The rows of R fall into 4 groups, and each row is roughly a mix of its group's hidden directions.
R (130 x 10):
11	-6	-4	-6	16	-5	-10	-21	-4	-16
0	-12	-10	18	-18	-19	-2	0	-6	-1
-6	15	-11	-21	4	15	15	-3	-6	3
2	4	5	15	1	24	-1	2	20	-7
8	-3	1	9	-16	14	-24	-5	-6	9
13	-13	12	-3	-19	-6	9	11	15	3
-6	-18	11	-1	25	9	0	-2	-5	-10
8	16	-4	-14	-9	-5	-8	8	-1	24
-11	12	23	1	-6	9	14	-11	7	-2
4	-4	13	-3	3	28	-7	-2	-2	15
-2	10	-2	12	-8	3	13	18	3	22
-26	-2	7	-16	4	-9	2	-1	14	3
-1	-3	5	7	9	8	16	-20	11	16
3	-10	-9	21	-9	-9	10	-8	-15	10
1	-8	3	12	15	5	17	13	19	-2
13	-14	-3	22	-16	2	1	-3	-5	-12
-11	5	2	-17	19	5	5	-17	14	2
-1	6	12	-12	15	-7	-7	-17	-16	-11
3	-4	13	7	-13	20	9	8	9	-16
-1	-13	23	13	-14	-4	8	14	0	1
-25	8	20	-5	8	8	-2	-2	1	-8
0	16	10	-17	14	4	-16	6	13	3
-9	-7	-1	0	7	-33	-3	2	3	2
25	-1	3	-12	5	-13	4	-14	-10	-5
7	15	-4	-15	-6	11	-19	-2	13	10
3	17	9	-13	4	6	-22	0	10	12
5	8	8	-18	14	12	-5	2	1	21
-11	11	15	-20	9	-10	-6	6	2	13
-18	13	2	-6	2	2	20	-11	7	-14
10	-5	-3	-19	12	-12	14	-12	-9	-10
-1	8	10	-6	1	-18	8	-5	-21	16
-9	7	14	-3	-17	-2	10	4	-19	-13
14	-4	9	-7	-12	-6	10	23	12	3
-8	19	-1	-21	1	-2	5	-18	-7	0
-8	18	5	-3	-22	-2	0	7	-16	-9
-16	-17	1	13	-11	-4	7	-19	-4	-6
-5	17	-1	-9	-12	-23	-5	-15	1	0
-4	-11	-6	13	-11	-22	18	-2	5	-4
4	17	0	-22	8	9	-15	8	-1	-8
-23	-2	-2	4	1	-1	-15	12	-19	3
8	-10	10	-18	-1	-11	13	-5	7	18
0	17	20	-10	1	11	-16	4	-8	7
4	22	8	-22	1	4	-12	-6	-3	6
-7	14	9	-8	7	3	10	-25	9	-9
10	16	-9	2	-19	18	10	3	4	6
-7	3	19	-14	-10	18	-2	-15	-3	5
-23	-3	-14	0	-9	-10	-10	0	-4	16
-8	4	6	-14	24	-9	14	6	9	-6
7	-1	-5	1	-6	-1	-8	-32	-6	-10
6	0	6	-13	1	-20	21	-14	-8	0
4	16	25	-7	2	9	11	-10	5	-7
0	17	0	-7	-21	-3	-12	-1	17	9
-13	4	-9	17	5	-5	17	2	13	-16
-14	11	-16	-10	14	4	7	5	-9	-17
-11	7	8	-10	5	5	-4	-26	14	-6
-15	13	9	-11	16	-5	-15	11	1	8
-7	5	-10	-7	1	21	-23	-8	7	-6
-4	-17	-8	-3	-19	-12	-7	-11	-14	-5
3	3	6	-4	9	4	9	-19	25	-9
3	-8	1	3	14	-1	-8	26	10	14
-1	-9	-3	5	18	-8	7	-8	26	4
-10	-13	10	25	-1	2	11	-4	-9	9
-26	-1	3	1	-16	14	5	1	4	-12
-5	-21	6	2	17	-1	9	-16	-11	6
-3	-7	0	-20	19	-20	-6	3	-7	-1
-6	13	-19	3	-10	-1	-11	-9	2	21
-6	0	8	6	-16	-4	20	7	-15	-16
-2	9	9	-18	16	18	3	0	-2	-16
-6	2	-2	9	1	-4	8	27	-17	-5
-1	-6	7	-16	-5	8	0	15	21	-14
1	9	-27	5	7	11	5	16	-5	2
-3	-11	-7	6	-5	-1	24	-10	-15	-13
10	4	2	-16	14	16	-13	-14	-7	7
2	-13	6	-5	15	16	9	-12	-12	15
-20	17	-2	1	-2	5	14	0	-5	-20
5	3	3	25	-5	6	6	-5	-23	2
17	-2	-8	-10	-2	-16	5	19	12	-9
-5	-10	-10	0	12	-6	9	6	28	6
-8	-5	-9	8	-4	-15	1	-23	-14	9
4	-1	-9	20	-19	-7	14	10	-2	-10
-1	-4	-7	17	-10	-12	19	-11	8	13
-1	15	-15	-3	19	5	-18	-8	-8	-1
8	-2	5	3	-5	24	-23	2	-4	4
1	6	16	-7	-17	4	-17	-4	-18	-4
12	-1	-10	15	-21	18	-7	1	-1	-7
1	1	-21	5	8	17	10	10	7	16
-15	16	9	4	-13	-2	-5	8	-14	-16
5	15	-13	-9	9	8	-25	-4	4	1
-15	3	19	4	-5	10	9	-18	7	-11
-4	17	8	-8	-9	-10	-21	12	-4	10
3	-5	2	-6	19	19	18	10	0	9
5	-6	4	-16	10	5	-18	9	-17	12
0	6	-6	-11	7	7	-28	5	-10	-11
-9	11	-5	-11	-3	-15	-3	6	0	-25
9	-10	-26	2	-12	-6	-9	9	1	9
-3	15	-7	-7	7	-6	-18	7	15	17
12	-14	10	8	3	-12	16	-9	-16	-7
9	-5	-5	7	9	6	21	10	-1	22
4	-3	7	-1	-3	9	-19	-20	-7	18
2	-15	-12	4	-7	-14	15	5	-17	11
3	0	0	-10	0	-6	-8	-33	-3	-1
-15	0	10	-5	6	15	-2	12	20	-12
-1	3	0	20	-3	-2	-25	12	-5	-7
15	-11	16	-7	2	11	-4	-17	-2	14
-12	18	11	-6	-2	-7	-22	10	-4	3
7	14	12	-6	-10	-7	14	11	-9	19
18	-26	2	9	-4	1	-2	9	12	1
0	10	23	-20	2	8	-3	-6	-12	0
0	8	7	7	10	9	-6	11	28	3
14	-2	-1	-13	-18	11	0	-21	-3	5
11	-6	5	6	-2	13	14	10	23	-9
-6	1	11	-16	-1	-7	22	-11	-12	-7
7	-8	-21	5	-13	6	-12	19	2	4
2	4	-16	12	-6	20	1	-8	-8	-17
-13	9	-25	-2	-3	-10	1	3	8	-17
7	4	5	-16	13	10	-12	15	-2	17
12	-10	6	-6	-9	13	0	1	-27	-2
4	22	-10	-12	6	-1	11	0	-1	20
-6	1	8	-20	22	-13	-7	-5	-6	-6
8	-7	-9	4	-7	-17	12	20	12	-7
-6	-11	15	10	5	2	2	10	-22	-16
-21	-12	-3	4	6	-18	-2	-6	-16	7
6	-3	-25	10	12	13	2	-8	14	-1
-2	-16	-4	16	-1	11	21	-8	-6	-10
-5	-6	-4	14	-4	-5	19	-18	-2	17
-2	-14	2	10	14	0	19	-9	8	17
-4	-12	7	-9	20	14	11	-4	-13	-11
5	-10	-6	22	0	-1	-7	-14	18	-9
-16	7	9	-5	21	-6	-12	-4	16	2
2	-12	-7	20	3	-13	-6	-22	-3	4

Each list below has three rows that fit no group; the rest each fit one group, if only roughly. Name those rows in the order they come.
  * j469: 2	-8	12	-3	-24	-15	-1	3	-10	-13
  * j476: -3	25	-14	-8	3	-11	3	-15	-1	5
  * j797: -11	-16	-9	9	5	-8	19	-4	-15	9
  * j149: 7	13	-18	0	-15	-17	-13	-7	-6	4
  * j394: 10	0	-2	-16	4	-7	-1	14	0	26
  * j779: 4	-18	-7	-5	6	20	21	0	4	1
  * j754: 9	-4	-8	6	0	-15	11	-19	-3	19
  * j722: -5	9	7	-2	-4	14	-18	18	-15	-6
  * j225: 5	8	-3	3	-12	23	0	9	-1	-21
  * j295: 1	-11	-6	10	-17	-6	-14	2	-17	-16
  * j481: 10	9	2	3	-14	8	10	23	7	11
  * j733: 1	-5	0	9	-12	14	-16	-3	-9	-22
  * j863: 14	-16	-11	20	4	3	-4	-2	-12	-13
  * j32: -3	6	-5	9	-6	-21	11	-5	18	14

j469; j797; j149
  * j897: 7	-16	-2	7	2	-15	23	4	11	7
  * j508: 4	-13	-1	8	8	-17	-1	2	22	14
  * j151: 20	-8	1	22	-10	11	-7	-3	6	-5
  * j227: -10	21	-2	-4	8	-8	19	3	12	11
  * j365: -15	16	1	-19	-1	-2	-9	4	11	15
  * j735: -5	5	-11	-11	0	-8	-23	4	-19	6
  * j520: -13	4	18	-2	0	-24	1	12	9	3
  * j405: 5	11	-6	0	-1	13	18	21	11	-8
  * j329: 22	-6	10	2	-25	3	-2	2	6	3
  * j886: 5	8	-2	-3	19	-16	4	-21	2	12
  * j850: -7	-3	4	12	5	-16	6	-17	16	15
  * j129: -1	1	-17	11	9	-10	-11	-17	-9	13

j151; j227; j329
  * j603: -7	-4	20	-10	4	-17	15	-4	-15	1
  * j7: 18	-8	-4	-11	-3	1	-27	3	7	5
  * j627: -16	-11	-9	4	17	-9	-12	-15	-7	-7
  * j816: -5	21	0	-13	9	-8	-12	-4	-8	17
  * j486: 11	10	-19	24	-6	1	4	-1	-9	-1
  * j147: 8	20	-4	-13	-17	14	-5	9	-8	-4
  * j250: -7	8	12	-14	-10	16	-8	-6	13	-15
  * j197: -20	-4	18	-2	19	-4	11	7	-3	0
  * j92: 3	17	-7	-6	-6	10	13	19	4	-14
  * j661: -2	6	13	-3	-23	3	-2	-16	-6	-15
  * j916: 3	0	15	-14	17	-8	21	-4	-6	2

j7; j486; j916
  * j895: -10	7	1	-8	15	-5	10	11	-17	-18
  * j996: -15	-8	-13	13	-9	-2	-2	16	12	-14
  * j673: -16	-2	-23	10	9	-6	4	7	-3	-15
  * j738: -15	10	0	-1	21	-12	-1	-9	4	18
  * j925: 10	-12	-8	6	-12	-20	-6	-11	-3	16
  * j845: -3	-12	3	0	2	-23	-6	-16	-12	13
  * j789: -7	-15	11	-5	-1	-18	21	-7	7	-1
  * j664: -13	12	4	1	14	7	-26	-2	1	-8
  * j950: -16	-23	7	8	6	-4	7	4	2	-17
  * j765: -9	10	3	9	5	-2	14	10	3	-27
  * j191: 5	2	0	16	-6	-8	2	-14	6	26
  * j8: -11	-2	-14	11	5	-6	14	-15	6	-19
  * j385: 5	-10	17	9	-14	-5	-8	7	-21	-7

j925; j765; j8
  * j460: -10	-13	-6	10	6	-15	3	-8	23	-4
  * j153: 0	-22	-2	-3	6	-12	-9	5	-21	8
  * j498: 6	-13	-15	3	14	20	-13	7	7	-5
  * j643: -5	-20	13	0	11	-12	17	-8	1	9
  * j56: 3	5	-1	-3	3	16	-4	-18	0	25
  * j898: 15	-4	-5	-4	-5	-11	14	-18	3	18
  * j927: -2	9	8	7	-14	26	-9	0	1	-12
  * j538: 10	17	-6	-15	-8	18	11	7	-7	4
  * j310: 1	-15	3	-3	11	-2	11	14	20	-14
  * j749: -3	4	0	22	-12	-3	1	-13	21	-5
  * j211: 7	2	-1	-9	-3	7	0	-21	8	25
  * j537: -6	6	1	-20	0	-5	27	7	0	7
  * j52: 18	-11	11	3	-2	25	0	0	-10	-2

j460; j643; j52
  * j37: 24	-9	-16	12	-3	-2	7	-11	5	0
  * j462: 2	1	-14	-6	13	26	-5	-11	-7	-4
  * j781: -6	-12	2	21	16	3	-15	-5	6	-12
  * j714: 4	-13	-2	3	13	17	-4	-22	-7	10
  * j798: -3	12	-5	-13	-1	22	-11	-17	-7	-5
  * j667: -5	14	-18	-16	14	-10	0	-4	-2	-14
  * j799: -12	9	0	8	-14	-11	-16	-7	-14	14
  * j697: -12	-3	-12	0	14	-21	4	14	13	-1
  * j359: -3	14	-3	2	1	3	18	11	15	-21
  * j985: 13	-6	-13	-13	-1	-17	12	-3	-15	9
  * j503: 14	-13	0	8	-11	0	11	9	15	18
  * j198: 14	-6	4	12	-25	-9	-14	-3	3	0
  * j692: -23	-8	13	1	6	3	0	-14	-5	-16

j799; j697; j985
  * j100: -12	9	24	1	0	-8	-6	-1	-18	-8
  * j760: -1	16	2	1	-17	-4	-13	14	-8	-18
  * j353: -15	5	4	19	3	-18	10	-5	-16	-1
  * j436: -6	13	6	-1	11	18	11	11	-13	13
  * j967: 2	-5	10	-22	-8	-5	-9	4	-17	-14
  * j654: 23	3	5	12	-21	5	2	10	4	-2
  * j247: 7	13	-3	-20	-5	10	14	-7	-13	11
  * j62: 12	-17	2	6	-5	7	-18	-17	8	7
  * j123: 13	-3	-5	8	-9	7	-7	-7	16	23
  * j568: 3	-21	0	18	4	-2	-8	6	5	20
  * j194: -6	16	12	-3	-2	-17	-13	3	7	18

j760; j654; j194
  * j998: -7	12	3	-11	-22	-5	7	-6	7	19
  * j908: 3	-4	-6	-17	10	9	6	13	-4	-23
  * j655: 19	5	-6	6	-9	14	15	-2	-6	17
  * j136: 2	-1	0	-1	22	9	-12	-17	-16	-3
  * j124: -16	20	0	14	-7	-16	-10	-1	-4	-3
  * j554: 11	2	-6	-3	-14	18	-3	-3	-21	12
  * j974: -4	2	-8	15	-21	5	22	-3	4	5
  * j831: -6	-11	-7	-2	5	-19	6	18	-11	-16
  * j976: 2	-8	3	-10	-2	-10	-4	-13	-20	21
  * j321: -2	-7	-6	3	-5	-25	9	-3	-6	21
  * j750: -21	12	-6	-4	4	8	-3	0	20	13
  * j518: -7	3	-8	4	2	13	-29	0	-10	6
  * j362: 13	4	6	17	-13	18	13	11	-7	-1

j655; j974; j518
  * j949: -5	-4	2	5	5	23	-18	15	-1	-11
  * j728: 8	-8	-21	8	-8	-17	-6	15	5	0
  * j635: -1	-15	-16	2	1	-18	-2	-12	5	-17
  * j50: 7	-4	2	-7	19	3	3	22	18	0
  * j786: 7	4	-1	-5	-19	6	-14	11	21	9
  * j200: 4	-2	15	-10	-3	17	-13	-5	-19	11
  * j848: -4	8	22	-11	-21	-12	5	0	-5	1
  * j892: -7	10	14	7	-26	-1	-3	2	-14	1
  * j138: 16	-4	-6	2	5	-7	11	-14	1	24
  * j995: -11	-11	15	-3	-11	8	0	3	-3	-25

j728; j200; j892
  * j743: -13	6	-14	-14	6	-2	-20	1	13	9
  * j730: -5	-4	0	-4	16	-24	7	18	6	4
  * j170: -3	-9	11	8	7	-3	3	-5	-27	-16
  * j296: 13	-11	4	-18	8	4	-19	-8	-13	4
  * j73: -3	-10	-7	7	5	1	-24	-2	1	22
  * j861: -10	18	-20	1	4	-1	7	17	8	7
  * j169: -21	-3	3	23	3	-1	-1	-9	-15	0
  * j921: -6	-15	13	2	-18	-3	-18	-10	-10	-6
  * j768: -10	3	-1	-2	-2	15	-21	13	1	-19
  * j415: -7	-18	3	6	5	-19	-4	-15	-5	14
  * j453: -11	-20	-2	21	-8	14	6	5	6	-2
  * j811: 6	-7	1	-11	15	27	-8	-4	-6	-4

j296; j73; j921
  * j337: 11	-11	-9	23	-2	12	5	-11	-13	2
  * j973: -8	-4	2	0	5	10	-14	27	-9	-9
  * j300: -2	6	-17	8	-3	-20	16	-11	-3	10
  * j478: 11	-10	2	3	11	-7	17	24	-5	-5
  * j249: 11	-1	1	7	-11	-12	12	-1	11	24
  * j909: 8	20	-16	3	3	-18	-14	5	6	4
  * j389: 18	-6	0	-12	8	-15	13	18	2	7
  * j924: -9	-5	11	-14	28	1	-2	3	-7	7
  * j109: 3	12	8	-9	-14	-7	-1	6	27	-6
  * j217: -19	8	12	-9	17	-7	4	17	-7	0
  * j45: 0	-3	11	-6	3	5	-31	-7	-7	3
  * j952: -13	-14	2	-8	20	-15	-3	15	-2	-6
  * j466: -14	-1	-17	2	12	-18	11	-2	15	-1
  * j991: 7	-16	-6	-5	26	4	12	3	4	10
  * j399: 22	-7	8	-8	10	6	-2	-4	-1	-23

j337; j109; j466
  * j101: 3	-4	23	-5	-22	-10	2	-1	-11	-2
  * j182: -1	-8	1	21	0	4	15	-16	16	-4
  * j387: -4	-15	11	23	-11	1	8	14	4	4
  * j235: 1	27	-2	-17	0	-11	4	-2	-4	11
  * j606: 2	15	-2	4	-1	14	11	14	20	-12
  * j226: -4	13	-14	11	-7	-4	3	27	-5	2
  * j948: 5	-6	-2	4	12	-2	9	-15	15	23
  * j826: 14	10	-6	1	10	19	-15	10	13	-5
  * j379: -10	5	-7	6	10	-15	5	3	10	-25
  * j748: 18	6	1	9	-1	-4	21	5	-8	18
  * j938: 14	0	22	1	-8	10	0	-14	7	-15

j948; j379; j938
  * j278: 22	4	-5	-5	-17	-5	9	9	-5	16
  * j375: -2	14	25	-11	-6	5	2	15	-9	3
  * j659: 1	-2	-12	-3	4	5	26	-13	15	-1
  * j723: 25	6	0	0	-5	19	-7	3	5	-14
  * j966: 7	-8	-5	8	-5	20	-21	1	15	5
  * j558: 6	-20	13	-2	5	10	11	-13	-14	-9
  * j380: 9	6	-1	-16	17	-3	6	-23	6	-5
  * j346: -8	9	2	0	13	-12	12	9	22	-11
  * j787: -5	20	12	1	-2	2	-16	-10	-5	18
  * j593: 0	-10	15	0	4	-31	-2	-3	-3	3
  * j10: -6	-12	0	-7	6	-26	-1	-8	-13	10
  * j175: -15	0	-1	-6	26	-13	4	4	-5	-12

j380; j593; j175
  * j82: -3	14	-6	17	-13	15	-10	-13	-10	2
  * j983: 8	1	14	12	-21	14	3	15	6	-5
  * j193: -9	6	-19	12	14	5	-4	-3	20	-5
  * j729: 11	-15	17	3	2	-5	20	-7	-6	13
  * j958: -20	11	-11	0	-10	0	-13	10	6	-16
  * j117: -9	20	-14	-11	4	4	10	-2	17	8
  * j531: -7	-10	-11	5	23	-8	-4	-15	13	-2
  * j939: 8	-10	15	12	-13	-1	-12	4	-20	-6
  * j366: 12	15	2	-28	2	-10	4	-7	5	2
  * j701: -5	-10	-24	14	-1	3	9	-7	13	11
  * j715: -12	2	0	-11	14	2	3	16	2	23
  * j597: -5	-11	-22	7	-14	-16	8	9	-4	-6

j983; j715; j597
  * j61: 5	9	-1	-2	-16	2	1	22	20	8
  * j717: -1	6	-10	-17	13	19	9	-15	5	4
  * j942: 3	8	16	-3	-3	0	6	24	-18	6
  * j936: 9	-10	-19	-5	16	-5	9	12	-1	-15
  * j857: -12	14	-11	-10	8	-13	1	-8	-10	-18
  * j17: 7	-21	13	-8	1	2	15	13	6	12
  * j525: -7	20	-20	9	-5	-5	3	11	14	0
  * j502: -1	12	-15	3	6	2	-15	-22	6	10
  * j140: 21	-14	-1	-1	-13	13	-5	-7	-15	3
  * j914: 11	6	-2	-5	-14	7	-10	-7	-8	26
  * j698: -11	0	-1	-9	4	-26	2	-1	17	10
  * j259: -11	12	3	-16	5	5	11	15	17	-9

j17; j698; j259
  * j695: 16	-22	7	-7	9	5	17	-2	-5	7
  * j526: 22	-10	-7	9	-24	2	-3	-5	-2	2
  * j125: -3	-9	-13	15	18	-8	15	-9	-12	2
  * j795: -18	7	24	4	3	9	-10	-3	4	11
  * j111: 1	-2	1	6	15	23	-21	4	-4	2
  * j656: -9	0	4	9	-13	9	-7	8	-1	27
  * j283: -14	-4	-21	-12	9	-13	-1	13	-5	-9
  * j35: 6	20	6	-14	0	15	0	-4	5	20
  * j720: -3	11	-20	6	-3	-19	-9	-6	7	-14
  * j492: 0	14	-1	-7	-5	15	-13	-17	3	18
  * j12: -9	13	4	-7	-4	-8	-2	-18	0	-24
  * j674: -3	-11	24	16	-12	6	-12	-1	-1	3

j795; j656; j283
  * j445: 10	0	-15	7	-8	6	5	1	17	-22
  * j475: -3	-2	28	-8	0	14	-7	3	-11	-6
  * j407: 13	-2	-1	-11	-5	19	-19	-16	-4	7
  * j675: 2	-2	-19	9	-12	-19	-13	-2	9	8
  * j44: -5	-8	-3	27	-4	-4	11	-3	17	-5
  * j448: 6	0	-5	6	-21	-7	-12	-13	-8	19
  * j388: 2	15	-19	-6	12	6	-7	-17	1	14
  * j626: 6	2	-11	-3	14	-17	-10	-3	15	18
  * j121: 3	-2	12	-5	2	-4	-31	-5	2	11
  * j192: -4	-11	12	3	22	-6	13	-10	6	-13

j445; j675; j626
